One hidden turn or mirror swaps the rows below in pairs. Which row is each named row swapped with?
The rows were stretched afterwards, more along some directions than others.
tun: 4  3  -3  6  -3  1  1  -3  -4  -16  -4  2  4  3  -13  -4  -5  5  -7  -3
Pudis: 20  7  9  6  2  1  7  -9  -6  -18  -8  7  -2  6  4  8  0  11  -1  -3
Totat: -2  -13  5  17  -10  -8  4  -3  -3  -27  -15  6  -6  -4  -11  7  4  3  3  -6
fak: 2  9  13  13  -7  -3  -11  4  2  -8  -1  -14  -8  4  4  -7  3  2  19  3
Bot: 0  4  5  25  -5  3  -10  -5  1  -14  -16  -4  -9  10  -3  -4  3  5  15  -4
fali: 7  -1  -5  11  -16  1  2  -10  -2  -5  -1  -13  -2  9  18  -5  9  6  2  -19
tev: -2  4  14  2  6  5  -12  8  1  -8  -8  -8  -4  4  -11  0  -4  8  14  0
Kanuf: 10  13  20  18  3  -9  7  0  3  -20  6  -10  -7  4  7  13  14  5  -28  14
rofup: 10  4  4  17  -9  -4  9  -10  2  -14  2  -13  -5  1  19  1  17  5  -14  0
Teso: -11  -7  13  10  -5  -2  15  -3  -9  -28  -12  12  -9  0  -6  18  12  1  -3  6
Pegig: 1  8  4  26  -8  2  -11  -2  3  -13  -12  -10  -8  9  -1  -3  1  5  16  -4
lafi: 12  4  9  13  2  -1  -12  -3  0  24  1  -25  4  16  20  -10  -8  10  4  -23
Zape: -7  3  9  14  5  -9  -14  0  -5  13  -10  -15  5  11  -12  -22  -2  5  15  -8
sukem: 14  2  21  8  14  4  5  -12  1  -11  -10  6  -3  3  17  11  5  5  6  0
tud: 11  -8  -1  3  -10  4  -9  -3  10  0  -13  -13  -2  -4  16  -10  -20  15  15  -15
kota: -7  -6  3  11  -19  -7  8  -5  4  -8  -10  -3  8  5  10  9  -7  13  7  -10
pipan: -3  0  2  3  3  9  -6  -1  -5  -5  -6  -3  1  14  -5  3  -4  4  9  -19
gepal: 1  0  -3  9  -9  4  3  -8  -6  -2  -6  -6  0  17  11  1  4  7  3  -22
Mazud: 3  3  9  13  -5  -5  -7  0  11  -8  11  -26  8  -1  7  -11  1  -3  -4  -11
redi: -4  7  3  26  6  10  -4  -4  8  2  -13  -9  1  13  0  -9  -2  9  -5  -1
Mudim: 1  -1  2  9  -7  1  -5  6  2  7  -16  -1  4  9  -7  -2  -26  19  1  -4
Nalu: -18  -6  -4  7  -9  0  -2  0  3  -12  -6  -4  -1  -1  -7  -3  1  -3  -6  -5
Bovo: -8  2  -6  5  -10  2  7  2  -2  -15  -3  0  3  2  -13  -1  -5  3  -13  -1
tinav: 14  10  14  18  8  4  0  -9  8  -30  8  -16  -16  1  18  6  21  -5  -20  3
kagog: -7  10  18  21  16  4  2  -6  -3  -9  -1  1  1  13  -10  0  17  -14  -9  11
Reso: -11  -6  15  8  -2  -3  16  -5  -4  -29  -9  11  -7  -1  -4  20  17  -1  -5  8
Tabe: -9  5  13  1  7  7  -7  5  -3  -4  -8  -3  1  11  -12  4  -9  5  9  -4
fek: -6  -3  16  15  10  11  4  -11  4  -15  -8  8  5  0  7  12  11  -10  -5  12
kago: 23  4  16  12  7  3  3  -11  -1  -13  -10  -2  -5  6  19  7  1  9  5  -4
Peta: 12  7  13  16  6  1  -1  -8  11  -32  7  -15  -15  -5  13  3  21  -5  -13  1
nazul: 4  -8  3  18  3  -2  -15  3  2  11  -2  -15  -1  7  14  -2  -8  8  8  -26
mobok: 0  6  15  -3  -1  2  7  -1  -2  12  -1  -10  7  9  7  4  -5  11  -1  2
tiv: 6  -12  6  17  -2  0  -16  0  6  13  -6  -22  0  5  18  -6  -14  7  8  -30
Zaz: 22  6  13  10  7  3  5  -14  -4  -15  -9  4  -5  7  15  7  1  9  0  -3
Busug: 0  14  7  21  2  -2  9  -7  3  -18  9  -7  -4  13  7  15  17  -3  -24  -5
vup: 7  3  3  12  -7  -5  -8  0  10  3  8  -25  8  2  5  -14  -6  3  -4  -11
lage: -9  1  -5  3  -7  3  6  -3  -1  -14  -4  5  5  1  -14  -1  -3  0  -10  1
Gad: -6  -4  2  10  -19  -3  3  -5  4  4  -11  -6  8  8  10  4  -11  13  6  -15
mulam: 6  12  21  16  5  -5  13  5  2  -10  4  -2  -2  9  -1  10  -2  12  -22  13
Dop: 2  -11  2  19  -11  -8  -1  -1  0  -31  -6  -1  -5  -3  -7  2  11  -2  -5  -11
Vege: 5  2  4  10  -9  1  -2  8  3  8  -15  -3  2  12  -2  -2  -28  19  0  -6
nago: -6  6  19  21  14  4  2  -9  -2  -13  -5  4  4  10  -6  5  15  -17  -9  8
dige: 12  2  8  12  2  0  -15  -4  -1  27  -1  -26  7  15  17  -9  -12  12  5  -25
kuri: 9  -2  -3  11  -12  -1  2  -13  -2  -7  -3  -14  -1  8  23  -1  9  6  -4  -21
Komiz: 1  -12  8  16  -2  -4  -17  -3  5  4  -6  -21  -3  8  16  -4  -4  11  9  -28
sim: -3  6  20  18  18  6  1  -9  3  -12  -2  2  5  2  -3  4  14  -16  -5  8
fosed: 2  5  8  18  -8  -1  -11  0  4  -13  -15  -9  -8  7  0  0  1  7  20  -1
tagok: -6  -13  4  21  -5  -2  -5  -1  5  -12  -5  -9  -8  0  12  3  3  0  -1  -18
neb: 7  18  14  21  8  1  3  -7  8  -17  12  -17  -9  12  12  9  20  -4  -25  -3
lud: -7  1  7  3  3  10  -5  4  -7  -6  -9  -2  -2  13  -12  3  -4  6  9  -8
Lan: 12  9  18  12  4  -5  0  6  2  -7  -3  0  -1  9  4  13  -4  12  -20  7
guvuk: -5  5  16  -2  1  3  8  -1  -4  10  -3  -6  7  9  4  4  -1  10  0  7
Gode: 9  -6  1  5  -7  4  -12  -3  10  0  -11  -15  -4  -4  16  -14  -17  13  16  -13
Nogi: 13  14  18  12  -1  -6  5  5  3  1  -4  -8  -1  12  5  12  -14  18  -17  6

Swapped with redi: Zape
Swapped with lafi: Mudim
Swapped with nazul: Lan

One hidden turn or mirror swaps the rows below in pairs. Which row is each named row swapped with?
The rows were stretched afterwards, more along some directions than others.
zadu: -8  5  5  12  9  -2  -9  5  5  0  -21  -2  -2  1  0  6  6  -10
bisa: 0  16  -11  8  -1  4  -14  -6  4  1  -5  -6  -9  -6  0  13  13  -15
Bugu: -4  -3  10  -6  -8  -2  -5  -3  -16  -1  -3  5  -15  -10  -3  4  3  -4
subot: 3  7  -10  -10  9  2  -9  -1  9  -2  -1  8  -7  -12  9  6  -4  5
Pon: -4  6  -1  -7  9  3  3  -11  -3  -3  -3  -8  4  -1  6  14  8  -3
Geguv: 4  -10  -1  27  -5  -1  -7  -7  -6  2  -8  4  -6  3  13  -6  27  -13
vagug: -4  1  2  1  0  -4  15  -17  -1  6  4  -13  2  1  -1  -1  -3  -5
Poz: 1  7  1  13  1  -3  10  8  0  -2  -14  5  4  7  2  -16  6  -9
lapu: -2  -1  -4  12  -6  -6  18  8  -10  2  -15  5  8  7  2  -9  13  -10
riri: -3  4  9  -8  -7  -5  -3  -4  -20  3  -5  9  -17  -10  -7  6  11  -9
goru: -1  15  7  10  8  5  -9  2  0  2  6  -8  6  2  -6  22  -10  -13
Kiz: -2  -1  3  19  -6  -3  8  5  3  5  -13  0  8  11  8  -21  6  -10
Konu: 3  1  -13  -5  5  2  -6  -3  8  1  3  2  -6  -10  10  2  -1  8
lak: -2  -1  8  -8  -9  -4  -2  -5  -19  0  -1  7  -18  -12  -8  3  5  -2
dak: 8  10  6  -17  14  1  2  5  8  3  8  9  -7  -3  -4  12  -19  2
suz: -3  -3  12  -15  4  8  -12  21  6  7  -18  3  2  4  -4  -8  -2  8
zavu: 3  3  14  -11  -8  2  -1  4  -2  -2  7  4  -13  6  -3  6  -3  10
gaf: -6  3  11  -5  -3  -9  7  10  2  -8  -13  -1  3  10  1  -13  -9  -2
luro: 1  16  4  12  9  4  -6  0  -2  4  5  -15  11  1  -8  20  -9  -12
meku: 5  -2  3  -2  5  3  -1  1  12  -10  4  -12  3  5  -8  0  -6  11
lapi: 8  8  -13  -9  10  2  -2  -9  7  -4  2  -2  -4  -15  4  5  -5  11
zabip: 6  1  7  18  -6  -2  11  6  -2  0  -12  4  1  10  -1  -20  4  -5
deto: -3  -3  -11  8  5  -1  7  1  -1  4  -4  -7  15  7  -6  7  -2  -13
gasif: -2  7  2  -24  9  8  9  -5  -13  3  -6  10  -10  -2  -11  -3  4  3
fepom: 4  15  7  9  5  3  -2  -5  -2  3  9  -12  6  0  -10  18  -11  -10
tum: -2  19  -8  -24  4  -7  17  6  1  4  3  1  4  0  -18  12  -13  -1
Lavub: -11  0  -14  -4  6  1  -11  -3  11  0  3  -7  3  1  -10  1  -12  1
Keda: 1  1  -3  -27  -3  9  4  16  -5  -3  -6  10  -15  -3  -14  -1  -6  4
lib: 8  9  -12  -11  12  0  -4  -2  4  0  1  -3  -6  -14  2  4  -4  9
vope: 7  6  -3  0  10  2  -15  -5  8  -1  -6  1  -13  -9  9  7  -2  3
kuno: -2  2  -11  -5  16  -6  17  -4  4  -7  1  5  24  2  7  0  8  2
Doki: 0  9  -2  -31  -7  -4  1  9  -1  -6  -3  20  -6  -7  -12  10  6  7
tak: 9  8  -18  -16  4  -1  3  -5  4  -5  9  8  1  -14  -3  11  -2  4
suma: 2  12  3  14  7  3  -13  1  1  2  6  -16  5  2  -8  22  -8  -15
Senet: 5  6  12  23  -6  -4  -3  4  9  0  -14  -1  -4  10  -2  -14  0  -14
sitet: -1  0  10  -6  -9  -4  2  -5  -19  -1  -2  4  -16  -9  -5  5  5  1
Lene: 4  -8  2  -15  -1  -9  16  6  -4  -1  0  4  9  4  -4  -9  -4  8
dok: 3  -1  12  -3  -12  3  2  -1  -5  -5  8  10  -20  5  -12  4  3  -4
gefu: -6  -6  1  0  -8  0  -9  1  2  2  -10  7  -15  8  3  9  8  3
fud: 2  5  5  1  -9  -3  -4  -5  22  0  -4  -5  4  7  -9  1  -4  -7
tuni: 1  15  5  10  4  2  -5  -2  2  2  7  -15  6  0  -8  21  -14  -13
pom: 10  2  -12  -8  14  5  -4  -2  4  -4  1  4  -4  -13  7  1  -3  7
pata: 9  9  -11  -13  6  -3  1  -4  4  -2  0  4  -1  -9  10  3  1  8
fas: 4  0  0  23  -10  -11  17  2  2  6  -7  -2  0  11  0  -16  5  -13
revo: 3  3  3  16  -1  -5  11  4  -4  5  -10  -2  6  8  -2  -20  3  -10
fered: 0  -1  6  22  -4  -2  1  12  6  0  -15  1  5  12  6  -17  0  -11
diti: -4  12  2  15  8  4  -8  -4  -3  7  7  -13  4  0  -5  23  -7  -15
Tul: -2  0  13  -7  -10  -5  1  -2  -18  0  -2  11  -15  -8  -2  4  5  -2
bos: -8  -5  8  13  -6  -9  -8  4  13  0  -2  6  -10  5  -3  12  0  -6
vik: 8  7  7  -8  5  11  -29  8  8  -8  -4  9  -12  -2  -12  6  -13  -3
Losur: -2  -1  14  -8  -12  -1  -9  0  -14  -1  -3  3  -14  -8  -6  3  3  -2
vor: -3  9  9  -15  1  10  -23  8  7  -2  -13  2  0  4  -4  8  -14  -6

Swapped with dok: Pon
Swapped with lapu: tak
Swapped with zadu: vik
Swapped with vagug: zavu
Swapped with suz: Lavub

